In the rows, zero is written as 128.
These are runs of 6 systems, one row a step. Runs of the same system follow the same rule from any start.
Z904, seq 1:
[[124 114 125 120 209 101 105 164 156 127 145 164  81  92 162 123 120 141]
 [113 103 131 114 154 147  73 107 169 135 104  94 104  84 104 118  64 135]
 [102 135 154 115 112  92 128  91 123 102  84  93 166 116  98 190  94 129]
 [118 121 150 111 114 165 158  89  59 130 102 136 169 167 157 160 127  97]
 [157  79 118 168 136 133 165 151  68 146 169 164 136 116 145 151 160 112]
 [150 111 100 156 158 113 106 191 104 151 111 120  94  87 170  75 136 121]
 [120 122 106 162 104 105  68 112 169 176  95  89 116  96 103 102 135 150]
 [ 64 174 152 126 115 100  92 116 155 125  89 111 173 153 130 154 159 147]
 [ 87 138 156 125 127 204 123 119 120 128 159 139 181 179 117 147 148 112]]
Z315, seq 2:
[[ 89 138 117 114 148 180 135 114  80 148 146 109 159  98  86 158  79 116]
 [ 71  69 133 116 139 152 141 138  90 117 164 154 156 102 131 180 118 140]
 [ 91  86 116 132 177 142 129 171 115 120 150 163 154 115 200 118 152 113]
 [110 155  78 151 162  99 144 168 164 132 174 147 158 109 158  97 161 117]
 [ 93 190  91 108 117 117 155 119 172 103 144 109 186 139 131 103 121 110]
 [ 54 146 123  99  65 139 117 105 156 121 125 113 164 157 117 122 145 163]
 [ 99  86 167 126  77 112  97 139 161  88  96 123 148 160 154 135 165 160]
 [165 114 151 169 101 126  90 166 158 122 102 115 119 165 154  83 183 127]
 [212 161 130 166  91 105 146 133 158 122 134 112 112 159 100 101 153 112]]
Z904, seq 3:
[[180 107 128 150  61 107 126 110 110 137  67  95 122 147 149  98 142 117]
 [131 109 144 152  82  91 116 114 132 148 110 153 121 166 154 141 205 157]
 [ 87 106 156 126 139 157  84 174 140 128 140 162 109 160 159 116 181 163]
 [102 111 147 135 124 171  85 193 147 110 161 108 111 113  76 118 122 162]
 [121 182 140 109  91 134 121 172 111  94 108  69 123 126  71 115  98 143]
 [146 188 121 109  63 139 166  94  92 139 127 115 123 168  85 131 130 133]
 [136 176 109 111 126 107 184 120  99 140 172 184 104 158 138 140 169 140]
 [126 134  88 104 177 144 139 137 141 153 182 178  75 115 150  91 127 138]
 [111 129  92 110 166 101 112 131 189 124 151 124  99  67 106 113  81 146]]
Z315, seq 4, 9 rows:
[[108 147 116 117 168 135 151 105  92 173 164 196 114 146 159 154 163 132]
 [ 98 160 122 123 194  64 139 105 141 134 120 159 151 113 167 171 135 118]
 [ 66 180 114 145 170 124  87 121 133 163  99  97 179 108 132 131 127 112]
 [ 86 126 133 165 109 126 115 145 138 115 137  88 204 108  81 168 133 125]
 [109  92 148 146  94 185 132 150 102 106 135 113 198 161 143 126 151 102]
 [135 101 116 158  89 125 157 149 116 136 169 166 145 158 155 122 202 135]
 [157 160 112 128 120  79 171 120 135 115 115 152 144 165 193 106 167 103]
 [114 208  97 128 100  83 127  99 130 168  95 114 124 145 132 108 159 140]
 [112 167 153 121  85  75 118 111 124 108  67  82 146 132  99 162 119 146]]
Z106, seq 5, 9 rows:
[[129 119 169 124 112 175  84  79 187 138 120 136 122 188 119 124 147 133]
 [ 83  97 172 113 164 120  95 109 184  94 131 147 147 126 124 182 115 145]
 [112 160 158 119 197 146  92 128 123 122  91  94 141 108 113 149  74  99]
 [174 118  99 122 177 126 157 101 142 125 149 126 119  86 121 120  61  87]
 [158 128 102 121  99 111 162  48 110 153  87 115 152 132 152 124 109  92]
 [114  57 106 130 118 148 105  78 128 179 115 152 117 124 177 109 142 133]
 [ 64 103 112 119 118  71  95 125 128 147  90 125 123  84 151 145 137 176]
 [ 91 141 102 117 123 149  84 171 116 148 113  86 100  82 100  85  94 156]
 [122 124  83  98  84 123 172 156 131  83 162 105 133  94 105  97  85 137]]
Z115, seq 6, 9 rows:
[[157 141 129  98  55 145 156 113  95 107  90 105 122 173 145  88 125 123]
 [173  73 147 133 125 146 145 104 107 136 127 174 112 170 187 125 162 109]
 [154  98 180 145 198 106  98 133 133 125 119 159  93 119 137 179 130 127]
 [135 174 138 155 184 146  87 137 153 154 138 103 120 103  61 140 101 118]
 [115 172 121  92  84 168 142 109 140 114 155 100 129 139  55 123  91 142]
 [ 97 129 117  82  85 177 168 111  61 130 131 140 142 162 153 120 128 129]
 [136  79 113 119 159 111 177 127  94 120 152 183 131 117 192 149 139 110]
 [137 151 122 140 203  54 124 135 131 140 108 142 104  84 151 152 121 123]
 [131 191  95 149 138  98 104 105 190 170 137 110 115 112  84 109 130 136]]
Z115, seq 7:
[[196 149 114 137 119 145 143  86 188 134 157 120 115 148  93  97 109  99]
 [114 138 171  76  97 149 114  78 109 124  84 133  94 175 123 149 119 154]
 [116  82 127 144 160 195 124 103 107 172 168 167 147 139 145 142 144 106]
 [108 102 146 103 170 101 141 139 122  85 145 141 120  83 109 190  79 142]
 [119 189  80 137 160 133 132 132  88 172 118  95 140  89 112 105  98  99]
 [149 137  84  97  72  99 180  84 159 118 162 140 108 126 107 112 111 146]
 [ 88 134 123 103 104 115 117 107  76 169  84 150 106 148 179 125 165 158]
 [121  68 108 163 154 117 122 136 165 149 183 175 129 106 149 135 169 138]
 [ 84 144 145 126 153  78  86 181 141 104 100 103 117  85 112 151 117 164]]
Z55, seq 8, 9 rows:
[[129 130 128 105 107 135  98 128  82 144  57  82  89 109 129 100  89 138]
 [124 101 117  83  75 176 126  83  95 154 112 120  86 132 116 107  93 150]
 [ 95 134 108  75  98 112 143 110  66 151 101 149  82 125 157 126 127 167]
 [ 67 115 103  74 149 174 125 123  99 152 148 162 100 122 161 109 114 151]
 [114 136  78  78 165 106 168 115 117 132 158 170  88  92 160 119  97 140]
 [ 94 188  94  86 176 149 167 114 112 130 153 148 150 126 149 119  97 100]
 [126 143 105  93 137 121 195  94 156  98 182 172 153 149 149 138 123 112]
 [103 163 127 119 164 100 159 141 144  93 135 154 180 154 188 134 155 100]
 [133 104 129 140 166 133 132 124 206  93 157 146 174 140 168 113 132  92]]
Z106, seq 9 (9 x 18):
[[142 185 137 109 165  93 107  95 184 128 109 115  91 117  92 137  87 133]
 [147 136 123 112 122 167 122  56 182 135 138 107 133 136  84 117  75 106]
 [100  84 127 104 125 149 142  52 150 117 124 134 185 134 151 153  95 104]
 [ 83 100 128 114 181 138 102 102 106 151  84 132 154 107 196 132 107 105]
 [121 120  85 122 179  83 113 129 131 154 104 127  99  61 166 102  95 128]
 [142 148  72 124  88  96 125 105 139 157  96  85 107  91 118  77  98 134]
 [116  79  88 112  49 153 128 104 154 132 133 107 135 123 131  75 118 145]
 [ 62  82 128  97  79 136 121 146 119  93 104 116 162 133 174 115 135 150]
 [ 92 120 136  99 154 139 102 204 105  95 105 122 107 114 179  88 121 143]]
Z55, seq 10:
[[125  99 149 104 114  83 151 125 187  66 151 165 127 149 153 152 144 154]
 [108 134 152 130 183 124 101 184 135  85  93 111 157 126 185 111 124 102]
 [189  77 122 139 136 147 129  96 183 109 133 114 133 120 131 100  82  87]
 [155 177 130 138 105  81 133  91 120 134  57  89 153 145 140 127 127 101]
 [ 94  98 156 118  77 175  92  80 166 131 111 117 157 175 122 128 143 142]
 [109  87 137 116 103  60 102 144 146 106  86 129  96 105 160 136 139 176]
 [ 92 109 127 113 153 176  73 158 122 130  97  88 124  97 137  87  83 123]
 [175 104  91 101  87 116 158  92 125 126 123 111  88  95 106 103  69 130]
 [ 96 186 115  94  89 144 142 114  63 145  87 107 142 157 141 113 130 129]]
Z594, seq 11, 9 rows:
[[138  50 113 124 108 147 114 167 116 135 152 144  71  99 138  96 128 162]
 [143 122 141  95 115  76 125 152 119  99 104 126  53 100 112 139 102 174]
 [146 126 147 112 150 160  77 135 157 149 132 141  42 134 109  98 120 159]
 [128 137 138  79 123 124 144  90 154 114 164 159  77 130  76 163  96 168]
 [ 98 150 166  66 155 177 110 103 117 126 116 159  90 174 149 131 116 143]
 [102 132 112  89 197 137 156 120 138 124 186 183 113 111 141 150 105 127]
 [111 200 137  81 188 115 135 112 139 105 100 130 132 140 160 127  93 104]
 [114 147  90 124 178 157 127  88 187 151 161 141 156 127 146  97 112  90]
 [ 89 149 110 100 115 100 155  69 158 108 107 116 194 132 149 143 105 107]]
Z594, seq 12, 9 rows:
[[193 129 161 165 138 124  82 130 154 142 112 108  73 125  75 130 124 133]
 [169 110 155 129  89 163 131  81 128 141 150 129  94 149  55 159 115 142]
 [124 108 162  95 110 173 141 101  56 142 127 158  97 159 124 167 129 143]
 [118 128 129 112 187 135 143 146  54 153 149 173  90 107 145 162 125 131]
 [142 207 121 124 199 101 133 138 104 151 122 134  96 109 117 138 108 115]
 [140 208 104 135 153 143 125  81 157 180 147 127 121 144  94 112 125 109]
 [ 90 171 112 111  99 136 151  55 134 159 141 140 171 163 115 152 146 128]
 [ 54 138 128 125 136 144 129 124  99 145 127 150 190 151 170 151 172 126]
 [ 91 151 115 156 173 101 140 187 116 109 147 127 189 103 150 144 152 108]]

Which system made each of these runs?
seq 13:
[[ 81 162 158 103 144  72 105 132 123 122  93 145 100 126 129 175 144 176]
 [ 95 153  91 172 150 154 107 142 151 179 173 130 166 122 112 107 166 117]]
 -> Z115
seq 14 (2 x 18):
[[ 94 185 132  76 169 134 150 153  63 115 119 134 112 124 139 141  99 127]
 [137  95 123  90 142 182 178 102 113 109 184 172 126 141 140 139 101 111]]
 -> Z55
seq 15:
[[108 163 149  64 137 111 110 152 146  85 104 130  71 133 132 113  99 167]
 [120 129 119  93 162 161 109 131 192 124 175 162  76 133 129  87 112 148]]
 -> Z594
seq 16, 2 rows:
[[116 184 123  99  85 102 135 122  77 133  80  91 109 122  97 133 103 152]
 [109 128 170 106 101 120 110 163  66 106  87 104 100 120 102 162 114 164]]
 -> Z315
seq 17, 2 rows:
[[135 219  90 147 140 136 140 134 119 174 156 118 130 131  90 103 141 113]
 [133 219  91 136 166 111 141 109 160 162 159 138 130 132 108 115 138 113]]
 -> Z904
seq 18 (2 x 18):
[[153 133 116 154 115 118 172 124 115 149 174 178 136 167 151 135 199 124]
 [148 153 155 155 139  66 149 132 111 122 109 158 140 158 164 170 188 119]]
 -> Z594
seq 19 (2 x 18):
[[180 151 150 109  60 122 165 105 145  86 128 117 115 178  93 126 126 129]
 [134  93 181 109 110 190 122 102 135 109 138 158 125 196 139 139 145 128]]
 -> Z106
seq 20:
[[ 82 179 146 106 153  80  85 160 132 124  83 120  97 116 136 135 134 169]
 [ 78 138 142 106 114 194  94  77 124 165 130 120 133 147  83 147 112 146]]
 -> Z904
seq 21:
[[166 121  99 159 101  77 181  85 114 144 120 136 168 130 157 143 154  96]
 [134 107 139 182 127 101  98 109 112 169  74 118 162 136 168 138 175 108]]
 -> Z594
seq 22 (2 x 18):
[[ 87 157 105  88 145 147 157  69 123 141 124 153 170 155 178 125 124 101]
 [ 96 103 114 106 157  91 150  65 158 127 131 168 163 119 176 165 123 119]]
 -> Z115
seq 23 (2 x 18):
[[132 104 128 126 181  89 149 168 151  72 157 137 136  79 131 154  93 118]
 [171 154 150 117 148 149 102 136 159  99  83  85 115 143 137  80  86  92]]
 -> Z594
seq 24, 2 rows:
[[157 128 156 181 110  89  96 162 178 106 104 103 148 151 132 118 178 124]
 [188 167 138 167  90 150 126 127 143 130 116  92 144 176 102  94 151  94]]
 -> Z315
seq 25, 2 rows:
[[105 122 130 184 153  84 125 136 143 140 151 136 184 104 116 185 169 123]
 [114 148 139 137 179 177  96 159 115 132  99 108 162 143 172  90 128  81]]
 -> Z904
seq 26, 2 rows:
[[127  67 118 130 114  82 151 115 155 121 172 180 110 112 132 166 156 163]
 [ 81 151 131 150 161  94  82 173  91 160  91 114 124  91 134 146 150 151]]
 -> Z115
seq 27 (2 x 18):
[[178 165  95 135 103 119 144 129 184 113 147  92 122 119  84  80 100 113]
 [149 102 131 129  64 156 150  88 160  99 128 111 180 172 134 109 132 101]]
 -> Z106
seq 28, 2 rows:
[[148  85 105 174 136 132 112 100 105 207 141 150 108 104 124 135 159 129]
 [120 154 151 141 118  77 123 111  85 146  92 111 125 109  86 197 131 149]]
 -> Z594
seq 29 (2 x 18):
[[142 122 153  90  92 178 159  86 139  83 133 124 158 182 128 128 103 103]
 [136 103 150 112 105  84 151 117 113  93  86 151 137 162 201 138 161 125]]
 -> Z55
